In the data rows, zero lies at 4.5, halfway between 4 and 5.
Here are some numbered points:
[3 3 2 3 5 6 5 8] 0
[4 5 5 3 2 5 4 7] 1
[8 8 6 9 4 6 3 2] 2
[3 5 4 6 2 5 4 4] 3
[3 3 3 1 9 6 6 9] 4
[7 7 3 6 1 3 4 4] 5
[4 4 1 2 5 4 4 4] 6
[4 2 3 5 6 4 6 6] 7
[3 3 4 3 4 3 2 4] 8
[3 5 3 1 3 3 3 1] 9
[5 7 5 9 5 2 3 5] 10
[5 3 4 0 6 6 6 4] 11
[3 2 3 7 4 0 4 1] 12
[5 7 4 7 5 5 6 9] 13
[4 3 2 3 6 3 0 1] 14
[8 8 6 9 5 4 4 3] 15
[2 3 2 2 4 6 5 4] 16
[5 6 7 6 6 8 5 9] 17
[5 5 3 7 4 8 7 7] 18
[5 2 4 5 5 7 5 5] 19
[9 9 7 9 5 3 3 6] 20
[4 3 3 0 4 7 5 9] 21
[6 6 5 7 3 6 4 5] 22
[6 5 5 8 4 2 7 5] 23
[7 4 1 5 5 5 8 8] 24
[3 4 5 4 3 4 5 7] 25
[4 6 6 6 8 5 6 9] 26
[9 6 6 8 6 5 8 5] 27
[2 9 7 9 5 4 4 5] 28
[2 4 4 4 1 4 3 0] 29
[8 7 4 7 7 6 5 5] 30
[7 1 4 6 6 3 5 7] 31
[5 5 3 0 5 5 3 6] 32
[3 2 3 3 5 5 5 7] 33
[3 3 7 4 5 5 5 3] 34
[6 5 4 7 2 5 4 4] 35
[4 3 4 3 3 2 2 1] 36
[4 4 4 3 1 4 3 1] 37
[3 4 4 2 4 4 3 6] 38
[5 6 5 7 2 4 2 3] 39
[3 5 2 1 5 3 2 2] 40
[2 2 4 1 8 9 5 9] 41
[1 3 2 1 3 6 6 5] 42
[1 3 6 2 9 5 4 8] 43
[2 3 4 3 5 8 7 9] 44
[4 6 4 4 4 5 5 4] 45
[4 3 4 4 4 3 5 1] 46
[4 5 5 6 7 4 6 7] 47
[3 2 4 3 4 5 6 7] 48
[3 1 3 1 4 4 2 3] 49
[5 6 4 4 4 5 5 3] 50
[4 3 4 4 6 7 5 9] 51
[4 2 3 0 4 7 3 3] 52
[5 4 4 5 4 4 4 5] 53
[6 2 4 4 1 4 3 2] 54
[4 5 4 6 4 4 6 4] 55
[4 5 4 3 4 6 6 4] 56
[4 4 5 7 3 4 3 4] 57
[4 0 4 4 4 3 5 2] 58
[4 4 5 5 7 4 3 3] 59
[4 6 6 5 6 5 4 0] 60
[4 6 5 4 2 4 2 2] 61
[4 2 4 1 3 4 1 0] 62
[2 4 8 5 5 3 5 1] 63
[5 2 3 3 4 5 4 5] 64
[3 5 4 3 3 5 4 6] 65
[6 9 4 9 5 3 5 2] 66
[4 4 4 4 4 1 3 1] 67
[7 6 5 7 7 8 9 9] 68
[5 5 6 6 5 5 4 2] 69
[6 2 5 3 5 4 3 0] 70
[4 5 5 3 5 7 5 6] 71
[5 5 5 8 4 3 6 1] 72
[3 2 5 5 6 6 6 3] 73
[7 5 6 7 6 5 4 5] 74
[4 5 3 5 5 1 2 2] 75
[4 0 5 0 8 9 6 9] 76
[6 4 3 5 2 5 2 5] 77
[7 5 6 6 4 5 5 6] 78
[4 4 4 6 7 7 7 7] 79
[4 3 7 4 5 5 6 8] 80
[6 8 7 9 5 5 6 5] 81
[9 6 5 5 4 4 4 3] 82
[7 5 4 6 8 7 6 7] 83
[8 8 8 9 5 7 1 7] 84
[3 4 4 6 5 5 6 4] 85
[3 5 6 3 5 5 6 5] 86
[3 5 2 3 6 2 6 3] 87
[6 7 6 8 6 6 4 8] 88
[5 6 5 6 6 1 4 1] 89
[5 4 5 2 6 5 5 4] 90
[5 9 7 7 6 7 6 7] 91
[2 4 2 6 3 2 3 0] 92
[7 4 7 8 2 3 1 0] 93
[6 5 6 9 5 7 7 7] 94
[5 4 5 7 4 4 4 6] 95
[6 6 5 4 6 5 5 6] 96
[4 3 4 6 4 6 4 6] 97
[3 1 4 2 2 2 5 0] 98
[6 3 7 6 3 1 3 1] 99
[5 6 6 7 4 4 4 5] 100
[3 4 2 1 7 4 6 8] 101
[6 6 5 5 6 4 5 8] 102
[4 5 3 2 6 7 6 7] 103
[6 5 4 8 4 6 5 9] 104
[4 5 4 7 7 3 5 4] 105
[4 1 3 5 6 5 3 3] 106
[5 4 0 3 4 9 8 8] 107
[4 5 3 6 5 4 6 4] 108
[2 3 3 1 4 5 6 4] 109
[5 4 4 2 4 6 5 3] 110
[7 6 5 8 4 1 3 0] 111
[2 6 5 6 5 2 4 2] 112
[3 5 4 4 2 5 1 2] 113
[3 4 5 2 3 3 5 2] 114
[6 5 4 5 3 4 5 3] 115
[5 7 5 4 7 8 6 9] 116
[5 8 6 5 5 5 6 9] 117
[5 4 5 4 5 4 7 5] 118
[3 4 5 5 3 6 4 8] 119
[2 3 4 0 5 7 6 7] 120
[9 9 5 8 5 5 3 5] 121
[3 4 4 0 6 8 9 9] 122
[4 6 7 6 5 8 5 9] 123
[3 5 5 3 3 5 3 3] 124
[5 3 4 3 7 4 4 2] 125
[3 3 6 0 4 4 6 6] 126
[6 4 5 6 4 6 4 4] 127
[3 3 3 5 5 4 3 5] 128
[3 7 4 5 5 3 3 1] 129
[3 4 3 5 5 4 5 5] 130
[3 2 3 5 7 2 0 0] 131
[5 3 4 5 4 6 4 6] 132
[1 0 3 0 5 3 4 2] 133
[4 3 5 6 0 3 2 2] 134
[5 5 4 4 3 5 5 7] 135
[7 6 6 4 1 0 2 0] 136
[4 5 4 6 4 4 5 5] 137
[4 4 5 3 5 7 5 9] 138
[3 3 4 1 5 4 1 3] 139
[3 3 4 6 6 5 5 2] 140
[2 3 3 5 6 4 5 5] 141
[5 3 5 1 6 4 3 0] 142
[3 5 5 2 4 6 3 4] 143
[2 6 4 0 6 6 4 6] 144
[4 3 2 0 6 8 6 9] 145
[5 5 3 5 7 7 9 9] 146
[3 4 7 5 7 4 4 6] 147
[1 4 6 4 5 1 3 3] 148
[7 5 5 4 4 5 5 5] 149
[5 5 5 4 6 4 7 7] 150
[4 6 4 2 4 2 5 3] 151
[3 2 2 2 7 6 6 8] 152
[5 3 5 4 5 7 6 9] 153
[7 6 4 5 5 5 6 5] 154
[1 5 4 7 8 4 5 5] 155
[5 6 6 7 5 5 6 7] 156
[4 5 2 5 4 5 8 6] 157
[4 1 2 1 5 5 4 4] 158
[3 1 4 3 4 3 2 3] 159
[5 4 4 3 5 1 3 0] 160
[6 6 5 8 7 8 6 9] 161
[3 2 5 2 2 4 5 6] 162
[3 4 4 3 3 0 1 0] 163
[5 6 3 5 0 1 3 0] 164
[4 6 5 5 3 5 6 3] 165
[5 3 5 3 5 2 6 0] 166
[4 5 5 5 5 3 5 4] 167
[3 6 5 5 5 7 8 9] 168
[1 3 3 0 3 2 5 0] 169
[5 4 6 6 3 3 2 1] 170
[5 4 6 6 7 7 7 9] 171
[2 4 4 1 7 6 6 4] 172
[4 3 3 5 4 2 6 2] 173
[7 5 5 5 6 4 7 4] 174
[5 5 7 6 5 5 6 5] 175
[5 6 7 4 5 6 4 5] 176
[3 1 5 1 2 2 3 2] 177
[3 4 4 3 1 4 3 2] 178
[4 4 4 5 5 5 6 8] 179
[6 5 4 3 2 4 2 3] 180
[8 6 3 6 2 5 3 2] 181
[5 5 5 4 4 1 5 3] 182
[5 5 5 2 5 3 1 2] 183
[5 6 5 4 3 4 2 4] 184
[6 5 2 5 5 3 4 1] 185
[5 5 4 5 6 3 4 7] 186
[5 3 6 4 5 4 3 5] 187
[5 5 5 3 5 6 4 4] 188
[6 4 4 4 4 3 5 2] 189
[6 6 6 8 3 2 4 3] 190
[4 6 6 5 7 3 5 4] 191
[9 5 7 4 1 4 5 4] 192
[4 7 5 7 4 4 2 1] 193
[6 2 6 3 4 7 6 6] 194
[5 5 5 9 5 8 7 9] 195
[4 3 3 2 4 4 2 0] 196
Which two points above are nearest to each new point by angle? Their numbers follow each, nearest first.
[4 7 5 6 7 6 3 2] 60 69
[5 3 6 6 2 3 4 6] 95 53
[4 8 7 5 5 4 5 4] 28 191
[7 5 5 3 4 5 4 5] 149 192
[6 5 3 8 3 6 6 9] 104 195
[5 6 6 8 3 7 5 4] 22 81
[5 9 4 9 5 4 5 3] 66 15
[5 6 3 6 5 3 3 5] 10 75
[4 5 3 4 2 2 4 1] 164 67
[5 4 5 2 4 3 2 4] 183 139
[6 7 5 9 7 7 7 8] 161 68
[8 9 5 9 2 6 3 5] 22 121
[8 6 9 9 2 3 6 7] 78 100
[4 5 6 5 7 6 5 2] 60 69
[2 4 3 2 9 9 5 9] 41 4
[6 3 5 5 5 5 5 8] 153 171
[6 7 5 5 6 4 5 8] 102 117
[4 4 4 6 6 4 2 2] 131 59
[8 5 4 2 2 7 3 3] 180 110
[5 8 5 4 9 9 9 9] 116 146
[3 0 2 1 1 2 6 1] 98 169
[3 4 4 2 7 5 3 6] 43 144
[2 5 4 5 2 3 4 4] 3 29
[3 5 5 5 5 7 2 5] 143 123
[2 4 3 2 4 2 5 0] 169 114
[8 6 4 6 4 0 2 3] 111 136
[6 3 3 4 2 4 4 2] 54 37
[5 5 4 5 4 6 5 6] 18 104
[5 5 4 6 5 4 5 4] 66 105
[5 3 3 3 3 6 7 6] 107 48
[4 4 4 5 4 2 3 0] 67 160
[4 4 5 4 6 4 6 6] 150 47
[5 5 4 2 7 5 4 9] 4 138
[4 5 4 4 5 7 4 6] 71 138
[3 7 6 9 4 4 5 6] 28 100
[6 6 4 5 5 3 7 4] 174 154
[2 1 4 2 7 9 5 9] 41 76
[6 4 6 2 6 9 5 6] 71 76
[3 3 8 3 5 5 5 6] 80 86
[6 5 5 7 3 1 3 0] 111 170
[7 7 3 7 5 5 3 5] 121 30
[8 8 5 7 4 6 5 5] 121 22
[6 6 6 7 5 3 7 7] 156 23
[3 4 2 4 6 3 5 1] 87 46
[5 6 6 8 3 3 4 2] 190 111
[6 5 7 9 4 6 3 6] 84 100
[7 4 4 4 4 5 6 5] 149 154
[6 5 4 5 4 6 3 3] 181 127
[4 3 3 5 8 7 5 6] 79 41
[1 3 2 0 3 6 6 7] 42 120
[7 5 6 4 2 3 2 0] 136 170
[5 2 3 2 5 5 3 6] 64 158
[5 6 3 6 5 5 0 3] 193 39
[6 5 4 3 5 6 4 4] 188 110
[7 4 6 9 6 6 6 6] 94 74
[4 4 5 6 2 3 1 0] 170 134
[5 3 4 2 4 5 4 6] 21 64
[6 9 3 7 4 3 6 4] 66 5
[3 3 3 0 5 6 4 8] 21 145
[4 4 3 2 6 5 6 6] 101 4
[4 4 5 4 4 4 5 4] 114 98
[5 3 3 2 3 3 5 2] 98 169
[3 3 4 6 5 6 5 2] 140 73
[6 4 4 5 2 3 5 2] 115 164
[4 4 3 4 1 1 3 0] 164 36
[4 5 5 6 2 2 5 6] 137 23
[3 2 5 4 5 9 8 9] 44 153
[5 2 5 5 4 6 5 4] 19 194
[4 3 4 5 5 5 5 4] 73 140
[5 5 5 4 5 2 4 1] 160 89
[4 5 5 8 6 5 6 5] 94 156
[3 2 3 0 5 7 4 9] 21 145
[3 7 6 2 2 1 4 2] 151 114
[4 6 6 4 5 6 2 4] 176 143
[3 5 3 2 4 4 5 4] 109 169
[4 5 5 3 5 3 4 2] 160 142
[4 4 5 5 6 5 6 4] 73 85
[3 2 4 4 5 4 4 6] 33 128
[6 5 5 3 2 3 4 2] 136 180
[6 7 4 2 4 3 1 0] 183 180
[8 8 6 9 5 5 5 3] 15 2
[4 2 3 2 5 3 5 2] 133 98
[6 4 7 2 5 7 7 4] 194 90
[3 4 3 2 6 4 6 7] 101 4
[3 5 4 2 5 5 8 8] 122 44
[6 3 5 5 4 7 4 2] 127 70
[4 3 2 3 4 6 3 7] 0 21
[5 4 7 4 5 4 4 5] 187 147
[6 7 4 7 6 6 3 9] 88 13
[5 6 6 5 4 7 8 9] 168 68
[4 5 4 4 4 4 4 3] 9 29
[6 7 5 5 1 3 5 4] 5 115
[5 5 5 4 6 5 6 3] 174 60
[4 3 4 6 5 6 3 5] 97 132
[5 4 4 1 3 6 4 7] 21 32
[3 7 6 7 7 6 6 8] 26 91
[6 5 6 5 7 1 2 1] 89 160
[4 3 5 6 4 5 3 4] 57 134
[3 6 3 0 3 6 4 3] 143 9
[3 3 4 5 3 2 4 3] 12 92
[4 4 4 1 3 5 4 4] 52 110
[5 2 2 4 4 2 5 2] 173 46
[4 5 5 7 6 4 5 6] 47 156
[6 8 4 7 1 4 3 5] 5 39
[5 6 6 5 6 4 3 4] 191 20
[5 5 5 3 2 4 4 2] 37 178
[7 3 3 5 5 4 5 5] 31 24
[4 2 6 5 7 4 4 4] 59 147
[5 2 5 5 4 9 4 8] 132 153
[3 3 2 7 5 6 5 7] 97 130
[5 3 5 6 4 2 4 1] 99 12
[3 4 3 3 5 4 3 1] 196 40
[5 7 4 5 4 6 4 3] 50 45
[5 4 4 6 3 2 1 0] 170 67
[5 2 3 4 3 3 6 0] 46 173
[5 4 3 1 3 5 5 2] 110 9
[3 4 4 2 7 6 6 9] 4 41
[3 3 4 1 5 5 6 7] 120 21
[3 3 4 2 6 3 5 3] 133 169
[2 2 6 5 5 3 4 5] 148 147
[3 2 5 0 5 6 7 7] 120 126
[5 3 4 8 4 6 4 5] 97 127
[3 4 7 5 0 2 2 1] 134 170
[4 3 5 2 4 7 4 4] 52 110
[1 4 7 1 7 4 5 6] 43 86
[5 4 5 2 6 6 5 6] 76 145
[4 1 7 2 2 5 3 5] 162 177
[3 2 1 2 4 7 4 7] 0 33
[4 6 7 9 6 4 8 7] 156 175
[2 5 4 4 4 4 6 7] 25 179
[4 1 1 0 4 3 4 3] 158 49
[5 3 6 7 4 6 5 1] 69 72
